In the data rows, 128 means zero.
Here are some points:
[ 94 143 102  82 139 104 118 144 171 102 101 105 131 121 151 132 136  62
 104 163 122 109 178  62  65 129 146 109 100]
[224 125 164 117 132 106 104 106 141 163  99  40 140 118 175 135 159 118
 144 126  57 131 203 103 143 115 125  79 135]
[141 159 146 124 160  98 123 123 151 109 118 131 144 162 147 155 163 140
 139 133 118  90 173 159 102 122  82 156  92]
[ 27 125  27 136  90 134 128 101  94  97 117 148  95 130  87 118 100  97
 138  63 126 104 128 125 140 156 129 107 165]
[192 155 185 136 118 123 125 131 126 202 127  66 109 181 146  82 158 116
 133 131 159  88  83 109  90 153 106  99 106]
[ 92 103 119 128 116 175 136 127  75 115 138 152 133 120 152 117  80 163
  84 100 122 159   0 156 157 128 114 218 180]
[197 128 128 153 114 109 105 132 140 160 143 124 113 156 180  78 142 124
 160 153 157  84  98 159 101 152 123  99  94]
[ 57  94  54 119 130 158 153  94 155 107  89  72 120 167  92 161 136 118
 131  95 136 121  98 144 101 150 129 135 156]
[143 164 156 103 133  84 136 111 112 134 166  83 146 119 146 130 146 146
 113 130 129 101 183  77 125 140 108 130  65]
[ 86  91  36 154 108 192 148 129 119  79 110 144 179 161  84 184 145 150
 127  85 159 167  73 157 121 118 101 164 161]
[195  99 194 174 134 108 141 149 129 208 154 103 156 149 178  95 151 152
 103 139 115 117 121 141 163  89 108  83  73]
[ 76  72  93 129 172 113 155 110 146  77 189 136 146 141 130 104 146 143
 158  54 194  97 164 140 136 129 152 100  98]
[ 97 118  86 113 124 133 144  80 157  70  72 119 121 134  90 113 146  77
 147  85 137  91 194 114 149 174 192 102 146]
[196 189 160 124 139 132 137 141 123 164 115  81 121 123 119 101 124 114
 157 144 104 102 108 115 128 125 163 113 136]
[ 34 120  59 121 108 126 148  83 108  79  56 134  96 149  63 141 167 124
 131  89 150 141 126 126  73 185 128 130 137]
[ 81 101  66  71 144 103 153  93 156 106  93 145 108 122 105 129 139 136
 114 115 101 119 118 107 117 131 110 165 157]
[ 88  40  73  99  96 169 144 113 114 125 151 158 127 141 142 138 117 120
 107  59 140 172  35 139 150 111 131 224 173]
[185 135 142 151 126 111  84 186 148 208 197  82  94 107 193 103 125  86
 150 134 116 131 179  84 136 100 124 116  88]
[140 141 129  91 140 136 118 128 137  87  75 114 124 131  91 188 164 101
 116 167 146 118 120 122 124 161 122  68 126]
[160 142 189 128 123 129 114 180 142 168 171 132 122 137 171  84 105 137
 125 147 153 113 138 120 161 118  85 158 132]
[202 133 172 116 145 100  80 182 177 218 140 115 128 180 202 130 142  84
 124 184  95 149 110 143  87  99 114 153 111]
[170 180 234 111 160  93  86 153 101 144 134 101 120  92 161  80 120  80
 124 144  66 127 138 122 130 143 167 156 110]
[ 84 150  84 151 128 135 114 114 154  62 121 115 109 142 102 103 141  91
 143 108 176  97 165 128 120 120 163 126 132]
[ 75  91  96 120 111 172 142 170  94 127  63 151  92 150  69 173  89 158
  80 141 124 195  37 126  90 119 114 138 219]
[ 68  85  90 127 117 155 110  92  79 148 150 141 180 153  93 132 160 191
 116  99 162 186  56 146 114 154  94 107 126]
[ 40 125  49 134 141 133 166  56 141  10 120 190 147  68  52 123 124 118
 140  75 146 133 218 150 187 110 168  48 132]
[ 97 132  55 118 140 138 158 110 107  83 104 161 126 119  80 140 124 138
 151  85 141 111 111 130 118 132 176 141 173]
[105  80 139 112 127 139 146 126  89 105 101 163 178 133 103 159 165 164
 116  66 211 118  97 189 176 135 130 134 138]
[ 96 130  81 133 182 156 153  93 110  38  84 162  98 113  80 115 101 102
 176 119 166 106 189 154 163 117 133 122 159]
[ 32  62  50 123  92 197 104 105 107  80 168 178 143 123 122 147  77 122
  81  91 165 180  64 146 136  83 142 195 176]
[200 118 207 166 122 140 123 188 139 187 198 116 111 115 168  80  89 132
 119  94  97 100 115 113 180 105 120 122  55]
[ 95  74  72 155 107 185 145 105  76  86 131 144 139 140  93 165 135 130
 111  82 129 200  79 146 129 121 130 147 185]
[140 176 159  79 131  39 123 117 143 125  87 116 106 134 110 100 139  70
 103 181  77  89 202  82  69 156 151 157 118]
[132  84  97 129 148 105 157 165 137 156 171 107 106 150 169 102 124 108
 152 109 148  70 189 111 163 115 112 141 112]
[255 138 195 180 206 150  97 172 155 227 205 132 190 130 214  82 135 157
 161 153 170 127 157 191 160  81 136 129  54]
[106 101  96 136  78 128 133 113 169  92  84 101  95 155  90 117 154  94
 131 101 155 111 129  99 107 163 110 121 120]
[127 127  70 134 124 102 195 107 168 113 118 132 134  99 109  94 177 121
 165 111 124 117 151 118 135 161 146  48 129]
[ 72  99  50 116 108 147 140  84 167  52 109 106  78 162 104 167 160  80
 169  63 143 123 163 136 103 157 163 130 186]
[169 116 188 173 133 157 115 199  99 205 168 123 162 133  99 115 108 165
  94 111 188 117  70 111 148 115  95 115  91]
[101  97 114 105  98 106 176 104 164  89 109 156 122 104 112 111 186 132
 111 129 135 130 121  95  88 141 103  92 135]
[101  61  78 144 151 151 173 149  98 135 151 162 111 138 124 151  98 118
 128 119 173 139   6 182 142 112  91 233 162]
[ 81 126  72 120 104 146 162  86 148  43  74 165 128 127  58 142 149 129
 114 115 194 121 139 142 149 160 149  84 144]
[225 192 186 164 126 104 118 206  98 196 153 125  90 107 180  57  94 116
  90 211 131 130 142  93 140  70 161 116 131]
[103 115  84 137 111  88 161 123 122  75 135 108  72 121  52 137 153 102
 124 108 173 118 143  98 127 130 166  79 130]
[148 163 157 112 118 126 102 112 116 170 136  92 110  92 155  99 111 121
 143 162 109  84 166 106 125 126 156 111 115]
[ 95  73  69 119 113 144 162 122 116 125  93 112  99 123  90 166 160  96
 155 131 140 135 123 116 123 144 139  62 154]
[178 186 188 143 132 133 118 138 155 162 147 183 109 124 109 131  95 105
 115 156  90 144 175 121 129 112 195 147  96]
[231 174 190 138 187  93  92 186 129 193 144  93 127 115 172  96 133 108
  85 208  83  84 187 122 136  86 177  80  87]
[180 177 163 108 147 112  57 175 114 189 130  89  84 155 186  85 108  85
 154 164  95  92 114 143  90 132  88 176 143]
[134 174 174 159 127  96 147 129 112 145 118 132 101 140 123 127 137 112
 115 121 132 176  79 129 131 120 128 147 124]
[121 164 180 152  92 125 153 136 125 124 114 143 149  94  87 110 136 126
 102 152 119 125 160 119 169 143 147  72 138]
[183 156 141 149 162 135 117 178 153 157 141 113  96 174 138  61 121  82
 160 142 138  61 109 176 132 109 121 122 102]
Here are 12 more points, each followed by its number:
[110 102  61  97 156 152 138  85 127  58  67 143 135 158 113 180 133 149
 141  73 106 142 128 150 111 114 157 125 170] 0
[ 63  72  81 115 130 185 110 132  90 115 153 168 110 138 111 154  73 166
 126 107 173 126  46 154 188 116 143 244 157] 1
[100  31  70 112  94 211 159 138 100 107 149 183 127 130 118 120 107 217
  89 114 135 169  45 151 204 113 106 200 142] 2
[191 133 230 130 173 119  87 165 201 195 147 136 144  93 149  70 116 170
  82 110 121 128 156 100 137 121  81  99  72] 3
[102 158  56 156  76 163 101 131 117  88 116 136 149 106  86 128  71 101
 138 127  94 165 197 109 139 124 172 131 158] 4
[189 139 157 112 103 116 109 135 171 133  68 147 170 157 136 184 155 106
 154 169  97 136  87 179 112 124 178 117 118] 5
[125 137 184 130  89  88 119 149  91 204 142  88 139 123 133  86 140 170
 125 149 110 130 162  70  94 135  87 152  91] 6
[ 84  68  52 131  91 189 147 188  99 133 165 121 113 181  95 132 153 137
 141 100 194 152  35 124 132 104  81 112 167] 7
[106  30 106 126 133 150 160 122 127 107 130 113 157 119 127 171 167 146
 159  84 176 158  65 132 165 142  88 190 159] 8
[158 158 161 145 148 128  84 196 130 168 159 134 102 121 172  87  89  57
 188 155 109 111 135 149 163 113 155 168 143] 9
[ 90  56  59 148 138 199 137 128 109  76 163 129 124 108  70 188 107 137
 124  94 158 130  54 121 170  57 128 152 172] 10
[169 124 192 101 127 103  89 104 145 195 172  95 140 108 144 136 142 123
 143 103 106 105 182 101  98 142 112 112  88] 11
Which three of these numbered points are nearest to each point below, looking only along the 5 directions in which the first points spread most? Their numbers follow each, nearest first.
[190 122 149 141 149 149  96 189 163 174 165 117  94 116 179 142  73 115
 115 160  65 124 116 107 154  69 142 171 155] > 9 6 3
[178 174 200 125 173 107  87 110 138 203 158  81 146 153 161 120 161 136
 144 138 118  79 216  69  74 155  94 119  68] > 11 6 3
[145 158 152 136 149 122  75 138 151 159 169 136 134 124 135  72  77 134
 140 121 129  93 170 103 149 118 115 149  91] > 9 11 3
[104  57 103 123 126 176 153 169 141 138 148 136 153 126 103 208 147 147
  85  98 178 220  50 120  82  98  88 152 147] > 7 8 2
[190 164 217 132 118 113 101 189 123 173 124 110 115 120 129 106 122 126
  98 217 119 128 132 118  83 144  99  94 109] > 6 5 3
[163 115 123 152 167 139 138 145 150 110 122 119  69 167 166 122 129  71
 183 124  93 130 141 174 136 113 140 170 154] > 9 11 5
[120 140 179 104 110 151 127 137  88 160 106 100 109 138 145 151  93 144
 105 154 129 171 124 165 110 149 125 193 176] > 5 6 9
[144 172 184 115 134  84 109 127 126 200 157  92 126 133 165 145 145 179
 111 174  91 108 138 119  73 124  57 147 128] > 6 5 11
[166 155 156 150 134  67 117 115 128 138 143  77 110 115 161  99 138 119
 123 152 148  74 161  95 114 176 124 117  95] > 11 6 5
[164 191 181 123 122 105  52 182 129 162 113 111 113 160 137 103 142 120
 108 160 141 118  72 171 104 137  90  84  97] > 6 5 11
[132  96   5 126  81 161 128 146 130 134 133 104  69 181 135 167 108  99
 133 107 107 220  32 158 133 117 109 185 151] > 7 8 1
[100 154 144 141 138 142 155  99 136 116  75 131 190 149  78 133 167 170
 142 120 153 152 143 144 108 183 104  74 111] > 5 0 6
[ 74  43  32 124  97 184 125 138 112  92 162 176 145 118 104 157 131 105
  97  90 145 163  58 171 181  94 121 151 160] > 10 2 1
[132 148 236 114 116 127 112 122 149 145 148 114 168 131  81 152 131 190
  79 120 122 133 149 135 102 173 102 155 128] > 5 6 11
[ 94  49  53 106 115 166 159 129  80  67 139 135 132 131 134 155  88 186
 141  91 155 148  63 125 163 108 141 171 168] > 10 1 2
[ 56  60  80 146 115 197 141 146  69 102 189 210 131  90 108 125 114 179
 120 110 182 202  39 116 192  90 118 163 124] > 2 10 1
[ 59 110 123  63 132 160 177 123  81 135 114 146 115 124  82 167  62 154
 123  87 103 157  41 143 121 133 103 233 143] > 1 10 2
[115 132 141 105  79 128 134  72 129 124  67 165 165 158  66 133 171 142
 123 148 168  89 181 137  53 186 124  73 104] > 5 0 11
[ 63 106  68 134  97 185 124 194 118  81 146 198 125 114 119 177  90 144
  72 107  74 225  16 131 130 113 112 227 232] > 1 2 10
[ 81  83  57 157 105 176 160 149 112  77 178 141 106 111 118 139 109 114
 159  91 143 146 110 127 206  83 147 101 147] > 10 0 8
[130 154 178 143 161  96 105 145 122 168 153 113 114 119 161 108 100 110
 112 121 151  70 204  74  98 172 123 137  82] > 11 6 9
[200 172 175 128 130 128 111 119 114 183 151 147 151  96 151 103 125 158
 137 150 154 113 163 173 177 120 169  85  74] > 3 11 6
[165 162 147 152 148  80 133  86 170 120 133 119 136 103 139 104 145 168
 134 131  90 106 203 124 133 159 153  81  81] > 11 6 5
[185 193 189 101 146 114  70 145 111 177 134 122 128 131 171 144 120 116
 111 164  77 119 155  93  90 163 115 139 126] > 6 5 11
[129 141 118 121 157 142 141 111 155  88 154 190 144 110 105 131  94 151
 134  75  96 138 144 132 196 125 184 112 144] > 4 0 10
[145 134 150 138 133  80 105 158 146 173 166  72 136  77 173  67 178 131
 136 170 159  93 159  71 142 117  94  80  94] > 11 3 6
[214 143 197 151 152 103 133 218 133 171 161  69 108 135 217 115 100 101
 128 180  64 144 137 116 155  91  89 171 115] > 9 3 6
[199 180 226 152 153  73  86 175 130 216 180  97 114 105 192  73 120 116
 185 186 105 121 114 159 179  91 105 141  84] > 3 9 11
[ 85  59  78 166 104 192 145 143 115  79 129 175 120 127 116 142 119 145
 150 103 189 183  43 150 146 105 125 153 120] > 10 2 8
[ 78 154 111 115 155 200 123  85  66 105 135 167 144 129 115 139  84 151
  87  97  91 158 104 158 115  92 160 232 172] > 1 10 2
[199 157 165 218 152 131  80 187 175 158 184 117 161 112 159 112 114 127
 166 158 168 101 134 125 132 107 108 113  50] > 3 11 6
[171 146 191 104 131 120 129 123 175 155 117 115 136 175 171 144 142 116
 112 148 145  75 169 103 111 166 107 130  94] > 11 6 5
[109 119 111  77 114 152 123 152 146 133 125  94 145 128 135 141  97 104
 122 157  93 155  61 101  91 130 123 213 145] > 5 6 0
[180 118 225 141 122 112 120 172 129 211 129  73  83 154 165 125 108 145
 102 202  92 112  47 135 111 130  89 168 115] > 6 5 3
[119  80 101 169 117 125 117 147 130 130 120  84 106 141 123 128 110  89
 146  86 134 137 114 166 162  69 140 172 138] > 8 0 10
[ 57 100  56 110 154 128 160  79 143  89  75 146  72 150  87 151 164  97
 164  77 166 111 123 161 169 118 149  78 194] > 0 4 10
[139 112 199 136 124 113 108 168 133 162 141 125 142 104 159 130 119 135
 115 133 105 128 126 117 151 123 112 124 112] > 6 5 3
[ 76  73  76 115 123 131 167  83 150  63  94 140  96 139  72 122 167 135
 114  98 151 129 125  82 117 143 162  98 133] > 0 4 8
[159 129 216 170 148 108 131 169 157 152 119 145 199 134 137 104 130 140
 140 146 131 101 165 177 202 128 162  86  80] > 3 11 6
[ 53  50  29 125  88 155 126 145  60 101 135 112  82 164 115 145 118 119
 153 108 164 134  16 160 131 127  94 170 151] > 7 8 10
[179 129 182 164 140 110 107 180 121 133 151  69  94 102 185  94 113 101
 168 174  98 138 104 135 151 109 116 156 136] > 9 6 11
[126 106 143  84 147 170 127 122 114 111  91 153  81 168  85 121  82 137
 117 111  91 169  98 154 161  75 171 157 177] > 4 10 0
[112 180 151  74 131 109 118 105 106  95  93 168 114 128 112 130 112 128
 121 160  80 104 172 152 117 178 153 137 140] > 4 5 0
